One vector is turned by the same rotation once a tick. Each row is the vector after some number of ticks, and that number follows the row.
The counts run from 0 to 494.
119 169 113 119 99 134 127 151 138 121 93 105 120 120 102 131 111 119
 151 142 152 98 90 102 76 153 129 120 154 108 139 151 118 149 177 134
 145 136 128 124 109 140 138 149 -> 55
119 135 117 115 114 160 101 119 174 141 139 89 159 129 138 165 122 100
 146 158 120 114 78 133 99 118 138 134 130 83 119 145 125 147 135 116 94
 143 147 128 105 148 122 118 -> 40
149 111 134 100 117 143 114 115 129 145 176 114 177 102 120 149 149 153
 124 148 121 146 115 157 132 122 131 140 137 144 169 101 162 115 114 120
 98 171 142 129 150 121 95 135 -> 352
124 128 133 189 135 107 132 96 127 142 125 138 104 163 149 117 105 115
 139 115 111 163 138 133 115 128 105 121 88 124 78 140 127 119 96 131
 129 98 123 114 135 106 159 92 -> 99
151 135 102 184 114 127 108 118 117 87 113 154 117 151 134 142 97 106
 158 105 93 122 140 124 108 111 118 114 90 134 96 113 142 141 112 126
 142 94 134 138 118 135 116 97 -> 285
133 99 138 104 122 152 117 109 121 132 180 103 166 112 146 165 142 121
 118 143 110 162 124 156 141 109 127 133 123 115 151 105 167 129 107 136
 87 171 139 145 130 116 104 113 -> 348
82 124 143 107 149 142 148 128 161 154 106 96 141 121 129 122 143 107
 104 146 151 131 128 130 140 142 124 125 143 68 140 162 98 151 167 156
 113 135 110 109 111 128 159 125 -> 213
128 129 131 143 130 107 115 139 128 92 113 124 68 138 155 115 127 156
 139 160 172 84 133 87 118 115 144 145 142 139 104 129 119 120 118 140
 168 94 98 145 143 129 145 136 -> 454
118 114 131 101 131 175 137 106 158 160 123 125 207 113 107 133 144 117
 106 118 111 135 115 170 129 120 132 126 120 106 151 132 116 136 147 129
 104 144 141 108 121 153 101 93 -> 196
117 118 137 111 116 183 134 106 157 132 133 128 159 130 100 140 137 92
 127 144 97 133 94 153 119 146 131 104 123 113 133 143 143 129 155 92
 105 162 155 163 108 153 118 146 -> 380
115 109 128 174 133 140 88 101 156 129 107 133 114 158 160 155 109 134
 132 162 140 115 116 142 100 93 129 147 111 113 102 138 120 133 99 126
 148 92 111 116 136 148 111 90 -> 442
134 161 111 174 108 135 129 106 138 135 98 137 138 149 108 99 118 129
 159 127 111 123 82 128 76 149 125 104 114 138 88 157 119 124 125 95 137
 110 153 130 125 134 142 104 -> 74
139 105 126 113 115 141 106 124 121 128 177 106 173 122 151 164 145 134
 130 139 109 164 116 165 154 114 122 126 127 117 158 100 160 143 119 127
 85 168 141 134 133 104 108 109 -> 347
141 118 142 191 128 114 122 77 122 142 123 140 114 147 142 122 113 124
 129 124 108 139 159 133 96 121 113 130 84 135 105 134 142 96 82 142 145
 110 112 113 145 132 130 90 -> 103
142 153 121 168 119 113 92 123 164 154 129 131 119 149 131 142 97 141
 162 144 127 109 105 124 82 127 126 157 113 137 96 124 116 95 103 82 133
 104 148 105 134 150 134 138 -> 257
125 116 140 183 122 122 122 111 84 90 110 133 90 135 137 119 130 156 117
 148 150 135 149 125 101 134 116 114 124 145 127 123 158 133 111 155 178
 116 87 135 152 102 118 112 -> 113
125 114 127 70 131 143 165 142 130 129 133 134 145 87 101 130 131 100
 109 96 130 123 162 121 161 125 142 125 140 119 167 111 119 122 176 159
 108 152 131 128 112 144 121 148 -> 181
95 143 140 115 132 130 166 144 157 148 92 146 118 131 91 104 131 100 127
 128 136 116 121 121 140 166 123 108 136 108 125 153 98 126 193 109 120
 128 133 133 108 134 161 169 -> 397
121 97 118 107 125 138 128 156 120 95 169 126 100 123 145 174 117 104
 120 105 121 158 157 129 171 109 126 130 126 125 147 88 157 146 143 145
 97 146 133 155 114 114 116 140 -> 155
108 141 134 144 148 85 132 144 160 168 90 145 98 150 134 114 120 134 132
 141 159 109 151 123 140 134 116 153 119 110 118 142 79 113 141 128 139
 82 102 88 138 132 167 131 -> 429
114 125 151 135 136 148 138 83 179 173 90 152 147 143 105 108 132 107
 120 148 115 106 129 146 104 136 131 122 106 118 105 160 106 93 126 101
 136 109 136 121 124 162 130 125 -> 412
127 166 128 108 118 140 133 132 152 134 110 109 121 108 103 108 129 128
 150 153 153 87 83 93 79 154 146 117 157 124 114 162 116 114 154 119 137
 132 140 140 111 140 146 162 -> 52
146 103 147 90 117 155 133 102 127 136 172 109 156 93 124 141 157 136
 114 159 124 127 122 138 124 123 146 125 145 139 156 114 167 94 112 130
 109 180 139 154 138 129 101 152 -> 354
120 121 118 95 125 151 140 144 144 127 120 136 192 132 118 132 146 102
 127 106 100 135 120 163 178 129 122 111 119 103 145 129 115 161 171 119
 90 138 149 130 110 133 124 109 -> 190
139 105 146 96 131 141 124 106 137 143 192 112 161 104 145 143 155 141
 117 143 126 159 108 150 144 116 135 131 130 138 133 110 157 109 98 115
 83 171 149 146 134 108 117 132 -> 350
108 148 138 103 128 132 158 146 147 160 98 145 134 115 70 109 130 122
 122 121 152 115 125 137 119 167 126 129 146 133 152 136 103 118 186 106
 127 139 134 112 123 142 137 171 -> 393
136 89 132 161 128 145 99 107 102 88 161 134 112 144 157 163 131 131 125
 143 113 153 138 146 137 99 122 126 109 142 120 96 181 128 91 126 131
 134 120 155 139 111 98 108 -> 134
138 118 150 181 130 112 130 83 98 109 116 144 101 135 136 98 143 153 123
 149 132 117 143 119 104 133 121 111 113 150 107 135 152 99 83 135 164
 107 101 146 155 115 125 111 -> 109
119 131 120 150 136 106 112 153 133 87 131 114 59 144 172 143 108 136
 143 138 163 117 132 90 130 101 134 142 135 126 91 121 114 141 125 151
 144 96 106 142 122 120 150 127 -> 459
126 121 140 96 124 161 136 108 152 162 103 125 198 101 90 112 156 135
 107 137 132 106 123 156 126 138 137 121 135 122 164 139 116 120 150 129
 125 142 128 106 136 158 100 114 -> 201
87 137 133 156 128 141 121 127 143 140 60 143 123 146 102 113 129 140
 114 154 160 113 110 149 94 142 120 124 141 124 131 157 100 145 152 123
 170 97 102 105 140 143 110 118 -> 420
129 104 147 110 144 127 150 122 95 112 158 110 125 88 145 106 161 168 98
 123 165 157 138 129 137 116 131 120 144 151 137 114 147 133 99 172 125
 140 116 133 146 81 117 115 -> 329
150 120 126 113 114 104 126 149 98 106 169 114 155 130 161 140 166 139
 139 136 111 143 139 146 189 130 112 118 126 115 159 104 146 144 138 129
 85 157 124 144 133 94 137 128 -> 341
110 108 130 91 154 124 133 168 135 117 138 119 162 123 147 126 158 131
 98 118 142 137 137 156 201 115 121 130 133 94 142 116 103 168 142 137
 92 118 122 119 119 103 132 123 -> 1
117 114 142 171 143 105 137 129 90 104 123 134 75 137 145 104 134 165
 121 138 165 154 136 122 120 128 114 118 134 157 111 123 142 131 99 146
 164 111 100 139 148 90 137 119 -> 115
125 126 121 88 131 144 148 144 145 123 130 137 183 131 124 117 157 110
 128 104 105 139 117 152 189 136 127 106 124 107 129 128 106 151 172 112
 78 134 153 139 108 129 135 121 -> 189
123 140 129 182 121 97 143 111 113 112 95 134 85 157 140 110 113 104 145
 122 114 136 153 102 121 147 101 110 95 108 96 146 119 130 138 147 144
 106 106 129 118 115 172 108 -> 93
105 144 126 162 127 116 101 134 165 134 125 105 90 162 157 158 95 103
 154 154 131 125 108 111 105 127 119 143 121 86 86 147 116 132 130 109
 121 111 131 126 108 140 168 133 -> 250
148 109 122 168 121 115 99 133 99 95 160 149 120 156 165 146 141 157 138
 136 111 150 130 151 165 110 111 128 108 152 124 91 159 129 99 101 121
 119 126 153 149 102 108 116 -> 132
133 104 142 99 133 109 146 129 92 119 164 104 120 87 144 124 149 136 104
 128 144 139 172 112 153 121 127 130 133 128 164 103 153 114 115 182 118
 156 99 131 135 95 128 134 -> 333
126 178 114 123 94 128 124 154 141 132 98 109 126 115 95 121 116 134 158
 139 153 96 80 112 82 156 133 119 158 119 135 146 110 142 172 118 138
 132 134 125 120 134 137 151 -> 54
117 132 144 98 131 146 146 131 140 147 92 126 184 109 98 93 175 151 109
 141 152 102 107 145 138 154 136 116 154 127 151 151 105 137 169 121 135
 134 127 117 134 132 121 133 -> 205
147 108 141 155 133 81 125 125 108 118 159 138 79 143 169 133 131 129
 133 130 120 143 175 113 166 121 107 140 104 133 118 103 149 96 100 138
 123 119 110 140 140 102 158 139 -> 125
